A state moves one step at a time under one of 3 hidden systems, and each row is a state written as 32 numbers. Each run below is a few steps of one system.
run 1, Z_283:
[[-44   0  12  47   3   4  -3 -24  -1 -28  40  -8  12 -12  -8 -44  37 -34
   -6 -20 -42  23  71 -14  -1  19  23   4 -55 -28  29   1]
 [-47  -7  20  57   7  11  25 -26  -9 -17  35   7  10 -18 -18 -41  40 -37
   -5  -3 -23  18  66 -33  -9  11  17   6 -48 -46  50  -3]
 [-45 -12  15  47  15  16  42 -27 -10 -13  43  11  17 -32 -27 -42  37 -47
    3  10  -3  14  64 -34  -4   3  14   6 -36 -60  72  -8]
 [-37 -14  21  49  17  33  55 -37 -14 -12  47   8  21 -34 -35 -34  27 -42
    4  23  10  13  58 -42  -6   0   6  -1 -32 -62  82  -3]
 [-25 -15   9  37  15  34  71 -51  -9  -6  32  14  21 -39 -43 -34  25 -41
    9  29  19   3  36 -47 -10  -1   5  -2 -23 -61  80  -1]
 [-17 -14   9  34   5  45  75 -57 -12  -1  31  10  25 -43 -42 -30  14 -36
    4  33  34  -7  27 -40 -13   1  -3  -1 -14 -56  73  11]
 [ -2 -10  13  27   2  48  79 -63  -9   9  21  19  27 -36 -46 -21   6 -28
    0  36  33 -14  -1 -44 -25   2  -3   4  -8 -54  62  11]
 [  6   1  16   5  -6  47  73 -67  -9  18  16  28  25 -25 -41 -17 -10 -21
    2  38  38 -27 -11 -39 -20  -1  -3  17  -4 -46  49  19]
 [ 17  12  22   1 -10  43  77 -57 -18  17   9  22  18 -18 -44 -12 -19 -11
   -4  35  30 -24 -35 -31 -17  -4   1  12   0 -28  30  11]
 [ 28  10  29 -21 -18  41  70 -56  -9  14   4  17  17 -15 -36  -9 -23  -1
  -11  28  33 -32 -53 -19 -16  -5  -3  22   5 -13  16  21]]
run 2, Z_397:
[[ -1  -5   7 -28  -5 -46 -58  72   5   6  -1  -3  -1  45  37  38  24  14
  -11  46  20   6  15  34  30 -38 -23  -5  25  46 -17 -30]
 [ 21  -9   1 -38 -12 -41 -64  75  23  12  -7   0  -3  57  40  38  21  18
   -9  40  11  10   4  29  20 -34 -20  -8  32  50 -31 -27]
 [ 23   1 -16 -35 -18 -37 -69  74  22  23 -17  -1  -8  54  41  44   7  28
   -9  31  13   4  -3  27  20 -24 -17  -6  41  47 -43 -24]
 [ 30  -1 -24 -37 -18 -35 -75  68  21  16 -23   5 -14  56  46  46 -10  35
   -5  18   8   7  -9  33  19 -26 -17  -5  42  42 -53 -25]
 [ 38  -5 -35 -38 -20 -28 -79  63  27  20 -28   6 -11  46  42  49 -14  42
   -2  15   7  -2 -16  25  11 -17 -15  -6  49  38 -58 -22]
 [ 48  -7 -34 -39 -26 -21 -75  55  28  22 -30   9 -12  49  43  45 -29  42
   -8  14   9  -3 -25  23  10 -11  -6  -4  54  40 -60 -18]
 [ 53  -1 -46 -41 -21  -6 -69  40  30  30 -35  21 -12  42  36  45 -37  40
   -6  10   6   1 -28  18   7  -1  -7  -3  51  22 -49 -19]
 [ 58  -3 -42 -29 -25   0 -60  28  39  28 -33  29  -1  33  20  33 -50  42
  -19   8   5   0 -31   9  -1   2   4   9  48   3 -50 -16]
 [ 60   0 -41 -16 -23  16 -39   9  29  26 -36  47  -3  28  13  27 -55  43
  -17  17   2   3 -37  -6  -6   8  17   6  46  -4 -37 -22]
 [ 61   2 -40  -6 -25  26 -29   0  33  25 -35  54  -4  16   5  17 -55  36
  -21  21  -4  10 -33 -20 -15  20  25   8  49 -29 -27 -29]]
run 3, Z_783, 10 rows:
[[  6   1  -8 -28 -21 -41 -80  79  18   5   1  -6  -3  62  53  37  13  21
   -7  32  -6   9  22  38  19 -26 -11  -4  19  51 -41 -29]
 [  8   8   9 -40 -16 -52 -63  78   9   3 -13 -13 -10  54  40  32  14  23
  -13  28   7  14   7  45  28 -39 -15   1  30  66 -40 -19]
 [  5  24  31 -53 -13 -54 -37  68  -3  -1 -25 -26 -10  43  23  36   3  21
  -16  23  19   1 -28  51  30 -59 -30  -2  29  66 -46 -11]
 [ 14  19  43 -64 -13 -45 -14  53  -4   5 -21 -23 -12  27  11  40  -7  25
  -11  27  27  -9 -50  59  34 -57 -36   4  36  79 -42   6]
 [ 23  22  33 -65 -10 -33   9  34 -11   6 -24 -30  -8  14  -1  29  -1  21
   -9  22  30 -20 -69  50  23 -51 -38   4  43  74 -47  12]
 [ 29  12  34 -61 -13 -17  21   5 -14   9 -23 -26   1   5  -4  33  -8  16
   -1  20  50 -35 -69  35  11 -41 -39   3  37  64 -36  21]
 [ 31   4  28 -64  -6   4  41 -14 -14  28 -17 -21   9  -2 -13  21 -14  12
   -6  21  50 -47 -72  17  -1 -29 -29   5  31  42 -26  29]
 [ 33   7  32 -42 -20  26  58 -39 -12  19  -6   0   7 -11 -27   0 -22   7
   -8  36  47 -37 -66 -10 -15 -15 -20  10  24   3  -7  26]
 [ 25  10  22 -10 -19  46  71 -62 -12  23   3  30  15 -19 -38  -4 -26  -3
  -13  45  43 -29 -47 -30 -18   1  -2  17  19 -29  22  12]
 [ 23   2   4  10  -8  55  71 -65   0  13   9  33  23 -26 -47  -8 -21 -14
    1  41  33 -23 -28 -38 -24   5  -2  18  13 -49  43  16]]

Which system made each of these runs?
run 4 (3 x 32):
[[ 44  16  -2 -31 -10  34  30 -35   4  24 -26  36   3 -14 -24   1 -66  26
  -10  14   5 -11 -64 -12  -6  -4  10  19  33 -19 -22  -2]
 [ 35  18   6 -53  -8  32  11 -29  13  21 -23  17   1  -4 -16  13 -62  32
  -19 -16   9 -16 -70   9   5  -7  -3  16  31   5 -40  10]
 [ 31  23  20 -72  -6  20   3 -16   5  17 -28  -5   7   6  -4  16 -63  35
  -21 -33   4 -25 -76  20   9  -6 -13  16  15  33 -56  20]]

Z_283
run 5:
[[ 23   4  25 -55 -12 -18  19  20  -8  11 -19 -19  -1  16   5  32   9   8
   -9  43  60 -30 -54  33  14 -55 -41  -5  44  52 -13   7]
 [ 29  -4  27 -55 -13  -5  42   1 -16  15 -11 -27   4   4  -3  24   1   3
    2  55  65 -40 -53  17   0 -42 -43  -6  41  39  -3  22]
 [ 26   2  22 -36 -13  -2  60 -19 -22  20  -6  -9   0  -4 -16  21   3  -5
    5  62  64 -41 -56  -4  -8 -29 -28  -6  31  14   5  18]]

Z_783
run 6:
[[ -1   3  18  20   4  49  85 -71 -13   3  15  16  18 -44 -45 -31 -14 -27
   12   4  13 -16 -13 -35 -28  11  10  11 -10 -52  42  21]
 [  1   8  23   3  -3  49  77 -69 -21   6  16  15  12 -34 -48 -13 -21  -5
    1   5  12 -21 -33 -28 -22   6  12  19 -16 -37  28  25]
 [  7  18  35 -16  -4  38  74 -66 -31   9   4   3  14 -25 -44 -10 -24  -1
   -4   1  12 -32 -50 -13 -20  -2   8  25  -7 -12   7  33]]

Z_283
